Each path below is one point turned by a fixed rotation once a step. After each direction that follows a path, write how fast that rotation turns it, in degrees each step (0 if it stays still).
Each turn is a multiple of 5 degrees from 10 to 175, or 0.
Each row of a path follows its step; steps can be skipped.
Path 1:
step 0: [  8 -17  28  -1 -32  11  10 -22  14  10  -9   6  20   0  -5  -8  22 -14
 -24 -30 -23   8 -21  35  -6   5  18   2  39 -28 -34 -19  12  16  30  -3
  -7   8 -19  16  -2   7 -21  18  32   6 -10 -12  15  -4  10 -15   3  10
 -20   2  22   9 -20  43  29 -38  -7 -25  -1  39 -15   6 -29 -25 -15   8
   9  -1]
step 2: [ -3 -12   1 -23 -28   5 -13  26   7 -16   2  30   3  23 -12 -17  -6  13
 -23  -4   0  -7   7  15   4  12  18 -54   4  13 -10 -24  26  29  27 -16
  12 -23   6  50  12 -24 -36  44 -10   6  17   7  10  10  -7  -7   4  -6
  -3 -45 -20  17   6  34  13 -26   6  -7  21   8  14   4 -13 -16 -16  -6
 -15  -3]
step 3: [ -7   4  11 -17   0  11  21  25  -2  20 -13  30  16  17 -25 -38  13  30
 -33  19  -6  -9 -22  -6   1  -7 -18 -21  10  14  -5   1  19  17  30  -2
  -2   4   1   5  24   5 -21 -11 -23   5  49 -28   8 -10  11  27   2  21
  21 -24  -8   3   7  18 -27 -44  34 -19  11  19  17  28  14 -24  -1   3
 -30 -15]
step 4: [ 21 -16  27  12 -20  29   8  10 -17  -2   3   5  -3   9 -28 -12   0  43
 -33  23   5  -4  -8 -13   4  30  20  22   6  19  -7  14 -10  25  39   3
 -28  -9 -25   0   3  -4 -43   2   0 -12  50  13  33  -5  18 -19  15  -7
   4 -11  15  27   6  36 -18  -1 -14 -11  -1  21  27  13  -9 -13  20  10
 -30  13]
step 7: [  6  -6  -2  -7 -36   0 -23  16  25 -12 -13  10 -16  28  17 -18 -16  -4
 -14 -30 -18 -24  -4 -15 -14  23  15   0  28  -1  -4   9  -2  51  21   1
  -6  19  25   4  17 -14 -14 -10 -18  32  17  -3   4  31 -11  17 -21 -46
   4   1  -3  19 -34  15   5 -19  16   3  33 -28  35  19   2 -11 -21  19
  -5 -21]
step 11: [-12 -14  24  27   0  23  -8 -20  23 -27  18 -11 -18  11 -20 -22  -6  -1
 -25  18 -22   4   1  32  19  -9  14   7  16   4  16 -24  51  20  10 -32
 -25 -16 -19  34  10  -3 -22  -6  23   2 -18  -7  -5  31 -17   5   9 -51
 -13   4 -20 -15  -2   3   7  20  -6  -5  43   9  23  12  -9   6 -23   3
 -12   3]
step 12: [  5 -16  10  -5 -24   9   2 -16  11   2 -11   7  13  17  -4  -9   5   2
   3 -18 -33  -8 -50  12  12 -34  15  28  36  -3  25 -20  16  22  40  -5
   5  15   1  -5  12 -13 -20  15   9  25  -7 -44 -25  34 -13  24   9 -30
  -7  18 -28 -10  -7  10  -4 -20  28 -16  20  35  -5  17   7   3 -31   1
 -19 -22]
step 13: [ -2 -14  11  10 -47   6   4 -28 -22 -16  11 -16 -14  19  -6 -11  20  18
   5   2  12  -7 -13  20  23   1  30  -2  68  13  11  11   2   2  32  -5
 -18   6 -42  17 -13 -45  -3   9   4   5   6 -19 -14  20   3  28  47  10
   5  -6  10   0 -17  -6  -8   3   4 -29  20  13  13  -3  15 -11   0   0
 -36 -17]
step 15: [-20 -13 -11  -4 -23   0   6   5 -20  -9  25 -10  32  27 -22 -61  47   5
   7   7  19  17   6   8  -4  10   0  -4   6  13  14  22  39  -6   9 -30
   7 -10 -21  -2   9 -14 -13 -10  15  13   0 -14  32  10 -30  20  25  19
  18  -9 -14 -27  25  22 -23 -17  11  -7  10  17  40  20  -1 -23  -1   6
  15  11]
Speeds:
[ -6   2  -1   6   7   1   2   1   0  -4   3  -1  -7  -2   1  -9  -3   0
  -1  -2   1   5   1   1   0   2   1  -5   0  -1  -4   9   3   2  -5   1
  -6   4   4   6   4   3   6  -9   8  -2  -2   0   4   1  -2   6  -1  -1
  -2  -3   6   1  -8 -10  -1  -3   7  -6   2  -5  -5   5   1  -9  -3   0
  -7  -4]  170
[ 5  1  0 -5 -6 -4 -8  7 -2 -1 -4  1  0 -5 -4  2  9  0  1  1 -5  3 -2  1
  1 -5  2  0 -4  4 -4 -9 -3  6  0  7 -7 -1  4 -4 -3 -2  3 -5  4  3  2  3
  5  4  4 -2 -2 -9  7 -8  3 -5  1 -6 12 -2  2 -1  3  3 -4 -1 -2 -4 -3  1
  1  4]  155
[ -1   2   6  -6   0   6   2   5  -5   1  -3   1   0   0  -2   3  -3  -2
   1   3   7 -10  -2  -3  -9   0  -3  10   3  -2  -6 -10   2  -4  -2   2
   2  -2   4   6   0  -1   7  -4   2   1  -7  -5   2  -1  -4   2   9   1
   9   3   2  -3   9  -2  -6   0   6  -4  -1  -2   0   4   5  -4   0   3
   4  -2]  155
[ -6  -3  -2   4  -1   1   4   7   0  -1   4   5   5  -6   2   5   4   3
  -1  -6   5   4   1   8   8   5   2   0   2  -3  -2  -1   0 -10  -9   0
   1  -7  -4   2  -3  -1   2   0  -3   3  -4   1   5  13   4  -4  -4   2
   5   0   4   0  -3   3  -2   4   1   3  -7  -2   2   8  -5   1  -5   7
   3   2]  80
[  2   3  -7 -15  -8  -3  -1   2   2   5   2   1  -1   6  -7  -6 -10  -2
   2   5   5  -4   4   3   4   4   3  -7   7  -2   2   5   1  -1  -6  -7
   0   4   0   1  -4   0   4  -2   1   1   2  -3   2  -3  -5  -2  -6   1
   5   0   0  -3   0   3   4  -4  -6   8  -7   1  -5   0   3  -8  -3   0
   0   4]  55
